One vector is turned by the same rotation once a step. Each row is the vector after some number of steps, and that number follows the row.
The counts run from 0 to 446.
[  8  -8  -7 -22   6 -17   3  23  -8 -18   0   2  38  26  16  17  39   9
 -15  20 -15  15  18 -52  -5   0  27   0 -10 -33   9 -13   0  10  15  -1
 -38   6 -30  12  22   0  17  14  -6  -4   1   3  -4  -2 -18   9   3 -10
 -15  -8  16  -6   3 -15 -18  -1 -24  -7]
10
[ 10   4 -22 -18 -14 -10  -4   2 -31  10  -9   7  34   7  -8  19  20  -1
 -35  11   3  21   8 -41   1   2  26  -2   7 -39  -9   4  -9  12  19  15
 -37  18 -12  -1  20  -3  17  -1 -25   3   1  15  14  -8  -8  26 -22 -20
   9  -6  17  -2  16 -14   1  21  11  -9]
84
[ 26 -12  -2 -13   6 -27   0   1 -22  -4 -11  11  27   7   7   5  26   5
  -8  38  -2  13  32 -41 -13  -7  18   7   8 -31  -1 -27  -5  12   9  16
 -43  16 -26  15  16   6  18   8 -20  -9   2   4  12  -8 -15   4  -2  -8
 -10   5  22   2  11  -9 -11  16 -12 -15]
93
[ 21  -1  -3 -22 -13 -24   1  10  -4 -12   8   6  51  14  -2   8  31  -2
 -21  -3  -3   5  11 -34  16   2   5   5   0 -42 -18 -19 -10  -1   7 -23
 -32  11 -24  18  -7   3  12   9 -19   4 -23   7  -7  12 -29  -6   0 -16
  -7 -19  14 -16   0 -14   5   4 -15  -3]
211
[ 22 -10 -10 -10  -7  -1   4  11  -7  -6  -5  19  41  14   2   8  39   1
  -9  17   6   9   8 -30  19   9   5  12   1 -38  11 -15  -8  22  17 -25
 -22   7 -42  21 -14   5  26  13 -23  -5 -25   8 -10  13 -17  -2  -3  -1
 -14 -11  19 -15  -5  -5   7  15  -5 -12]
180
[ 10  23 -10 -34 -21 -30 -10  10 -24  -4   4 -11  40  16   6  13  29 -13
 -38  -8   2  18  12 -19  21   9  21  15   3 -33  -9  -3  -3   2  12  -2
 -31  16 -17   7  14  -7   3   8 -19  15 -17   2   3  -5 -29  19  -2 -20
   0 -27   9 -12  -2  -7 -10   3  -2  -1]
221
[ 14  10 -10 -15 -14 -20 -15   6 -25   2   0 -15  39  10   5  21  35 -12
 -44  16   0   9   6 -22  11   8   9  25  13 -35 -17  -9  -5  -2   8  -1
 -33  19 -15  -3   6  20  -6  11 -13  12 -20   0   6  -7 -39  19   0 -19
   6 -16  13 -16   6  -8  -7  17   7  12]
419
[ 20  -5  -5 -16   3 -22  -7   6 -16  -4   4   4  50   7  -6  11  28   7
 -39   5 -14   8  10 -50  -3  -8  13 -14   7 -43 -23 -11   2   1  -1   3
 -43  14 -14  14  17  14  20   3 -10  -7  -7   3   0  -3 -24  -2 -17  -9
  12  -7  15  -9  11 -26   7  12 -11   1]
63
[  6 -11 -21  -2   4  10  -2  13 -13  13   0  15  44  10 -13  18  51  12
 -32  15  -4  13  -5 -51   5   9  22  -5  -8 -38   4   3   6  11   4 -16
 -31  -3 -21   3   6  12  14  11 -10  -3 -18  15  -3   3 -10   4 -14 -14
   3  -7  17 -23   5 -15   5  12  -1  -8]
345
[ 16 -10 -16  -5   2  14   9   0 -12  -8  -7  18  38   3  -3  16  40  -6
 -21  33 -13   6  -2 -46   5  14  10  -2  10 -49  16 -12   3  14  34 -10
 -12   8 -28  -9   5  -1  12  16  -6  -9 -11  13   5  -1 -20  22  -7   1
   4 -16  19 -28  17  -8  -7  12  -5  -4]
329
[ 18 -18 -23  -4   7   7  10   0 -15 -18  -3  15  49  21   5   6  30   7
 -15  27  -7   6   5 -54  10  13   9   5   3 -41  19  -7  -2  24  20 -11
 -18   2 -28  13  -4   5  14  11 -12 -12  -3   5   0   2 -12  15   1   1
  -8  -3  17 -19   7  -7  -2  10 -21 -14]
182
[  3 -10 -16  -3   4 -33 -12 -14 -29  -6  -4 -16  42   6   3  14  36   5
 -33  19   6  14  21 -55  -3  -2  11  12  15 -30 -20 -14 -11  -6  -1  11
 -30  14  -5   2  16  13   3  11  -9   1  -4  12  14 -17 -30  13   1 -10
  -3  -9  20 -12   2   3  -7  10  -8  -5]
422
[ 15  -2 -26  -9  -1 -11  -1 -22 -38  -6 -15  -3  42  10   4   4  16  -6
 -34  27   3  12   8 -43   7   5  15  17  24 -36  10  -1  -8  17  21  17
 -22  19 -13   7  12   7   9   6 -14  -2   8   3  13 -18 -18  35  -9   1
   2  -9  17 -10  16  -1  -7  26  -3 -10]
250
[ 26  20 -15 -21 -25 -19  -2  -4 -26   3  -7  13  40   4  -4  -1  16 -16
 -21  14   7  15  17 -23  14  13  19  20  20 -39  -6 -17 -18   3  28   2
 -26  18 -13   6  -6 -13  -1   0 -37   8 -16  14  17  -1 -19  21  -9 -25
  -3 -22  10  -3  10  -3  -3  15   2 -11]
446
[ 26  -1  -6  -5  -4 -15  -4  -3 -10   4  -1  21  39  -6 -13   3  42  -2
 -15  31  -9   9  26 -28  13  11   3   9   9 -35 -14 -40  -2  -7  18 -19
 -26  12 -26   1 -11  -6   3  17 -19   4 -27   3  11  11 -29  -7  11 -11
  -6 -25  14 -20   4   4  -4  13  -9  -3]
128
[ 26  -2 -15  -2  -2 -21   4  -9 -27  -6  -1   7  43  10   0  -1  30  -1
 -23  47  -9  -2  25 -32   4   6  12  27  11 -31  -2 -23   2  -9   8   4
 -33   5 -13   5  -3   9  -9  11 -17  -1  -4 -15  19  -9 -30   9  11  -9
  -5 -14  13  -7  14   5 -17  23 -16  -7]
270
[  5  -2 -13  -1   8  -3 -21  12 -17  16 -12  -3  31   4  -5  22  60   8
 -32  16  -5  20   4 -40   5  15  19   5   0 -31  -2  -9  12  14   5 -11
 -27   8 -27  -5  18  14  17  20   0   4 -25  15   1  -4 -21   8  -5  -9
   3 -12  21 -30  -2  -5  -4   7   8  -1]
340
[  6  14 -16 -18 -21  -9  -5  12  -9  -3  -3   7  48  11  -5  13  37  -5
 -27  -9   3  18   1 -39  21  18  14   9   2 -39  -7  -2 -16   5  23 -19
 -18  10 -23  -1  -4 -12   4   6 -23   8 -25  20   2   9 -21  17  -5 -25
  -6 -29  14 -20  -5  -7   3  -4  -4  -5]
362
[  8  15 -15 -25 -20 -15  -7  12 -22  -3  -6  -6  33  24  14  14  33 -11
 -29   1  15  18   7 -20  25  14  21  30   5 -28  15   2  -9  24  15  -4
 -22  15 -32  15   3   1  11  11 -18  10 -17   8  -2  -2 -22  27   2 -17
 -15 -14  15 -14  -9   0  -9   9   9  -8]
23
[ 15   6 -20 -12  -8  -6  -4  -7 -35   1 -10 -10  37   9   2  14  20  -9
 -44  23  -2  11   1 -30   8   7  18  14  22 -40   6   3   1  19  20  15
 -26  19 -16   4  11  12  12   9 -17  -1  -4   4  12 -16 -18  36 -17  -7
  11  -6  16 -11  19  -8  -8  23   9  -4]
251
[ 10   3  -9 -16   0  -5 -14  25 -22  10 -12   3  23  20   9  18  46   0
 -26  18  -6  18   7 -28   4  10  33   6  -8 -31  17  -1  13  26   9  -5
 -34   9 -39  12  21  11  26  18  -3   1 -17   7  -5  -3 -12  13  -9  -5
  -7  -2  18 -20   2 -11 -12  11   9  -5]
173
[ 19   4 -13   2   2 -24 -12 -17 -30  10 -20  -4  27   2   3   2  34  -7
 -20  39   8  17  30 -29   4  12  11  26  21 -22   4 -26  -4   9  16  12
 -26  15 -22   6   6   5   8  13 -14   7 -11   7  17 -11 -25  14   8  -5
 -14 -11  24 -11   3  16 -20  21   3 -13]
108
[ 18   9 -12 -14 -14 -22  -7 -10 -39  10  -8  -4  35   8   5   6  26  -8
 -35  19  17  15  13 -12  19   5  11  34  16 -24   0  -7  -2  18   4   5
 -29  19 -24  14   3  11  13  13 -25   7 -15  -5  10  -9 -29  19  -4  -8
  -4 -12  18  -5   1   2  -4  31  15  -8]
253
[ 10 -12  -7 -20 -11 -18   8   8  -9 -27  -3   9  43  18  14  12  34   7
   0  12   5  14  21 -47   9   0   8   9   2 -35   6 -25 -23  13  24 -14
 -21  10 -35  16   2  -7  13  13 -18  -6  -4  17   2   4 -26   7   9 -11
 -22 -15  24 -14  -2  -2  -8   0 -19  -8]
14
[ 21  17  -9  -9   1 -19 -15  19 -21  26  -1  13  25   6  -6  15  40  -2
 -33  17 -12  14  20 -31  -8   9  37  -2   0 -32 -13 -10   9  -5   0   8
 -49   6 -17   2  18   5   9   6 -16   2 -17   5  11  -3 -11   1 -13 -21
   6  -9  10  -6   8 -13 -10  12   1  -7]
288
[  8  -3 -12  -7  -2 -37 -11 -15 -28  -6  -6 -16  41   8   6  10  35   2
 -28  18  13  13  27 -36  11   3   1  25  13 -25 -18 -19 -15  -5  -2   3
 -29  17 -15   2   4  11  -3  15 -16  11  -8   6   8 -10 -35  12   7 -14
  -8 -14  22  -6  -3  10  -7  14  -6  -4]
421
[ 25  12 -10 -24 -25 -19   6   9 -20  -6  15  14  47  11  -5  10  21  -7
 -35  13   0   2  14 -19  22  -4  10  18   1 -39  -9 -12  -9  -6  14  -9
 -36  17 -16  11  -2  -2   1   6 -34   6 -10 -14  10   5 -27  10  -4 -18
   4 -24  10  -3  10 -13   0  23 -12  -1]
70
[ 13  11  -2 -22 -20 -28 -12   2 -19   5 -13   0  33  -5  -1  22  23 -10
 -31   2   9  20  13 -27   9  -2  11   6  14 -39 -21 -11 -20   6  22  -1
 -30  31 -20   0  13  -5  18   6 -27   7 -14  13   9  -4 -25  13 -15 -25
   4 -18  20  -4   6 -12   6  11  12   0]
80
[ 21  -3   0 -23   2 -26  -3  10 -21 -19  -5  -7  32  19  18  10  20  -6
 -21  29 -15   7  16 -37 -10  -5  20   4  14 -42   2 -19   0   9  24  13
 -35  18 -26  14  12   7  18   8  -8  -9   0  -2   1 -10 -25  13  -3   1
   0   1  14  -4  18 -18 -19  12 -13  -2]
240
[ 18 -11  -9 -16  -4 -13   2 -12 -20 -19 -13  -2  41   6  11   8  14  -7
 -24  27  -6  11  12 -45  -1  -2   7   3  26 -45   0 -15 -13  12  34  10
 -21  24 -20  10   8   5  16   8 -13  -8   2  15   8 -11 -25  24  -8  -1
   2  -3  22 -15  21 -12  -7  10  -2  -2]
245
[ 19   7 -10 -30 -18 -15  -1   9 -23   3  -1   9  44  16   0  10  18  -2
 -33  -7   5  18   4 -28  12  -2  29  -2   4 -43  -7   5  -8  23  11   2
 -36  18 -20  21  11   0  28  -1 -30   0 -12   6  -3   2  -8  14 -22 -17
   7  -6  20  -1   6 -22  12  15  -1 -12]
231
[  7  -4 -18  -5   0 -14   2 -10 -30 -14   3 -16  47  17   6  12  29   1
 -36  29  -6   3  10 -47   3   5  11  23  11 -36  -2  -3  -7  -2  11   6
 -28   7  -5  -5   8  13 -10  12 -10   3   4  -4  15 -16 -33  25   9  -8
  -1 -14  10 -11  14   0 -16  15 -12   1]
417
[  6  -2 -12  -5   2 -23 -19  -4 -19   3  -5 -15  43   7  -1  16  33   0
 -39  15  -4  18   9 -49  -8   1  12   2  15 -36 -19  -9  -5  -1   2   8
 -34  14  -9  -6  17  15   5   6  -4   0 -12  16   7 -14 -29  16 -12 -19
   5  -7  19 -11   7 -11   1  10   0   4]
423
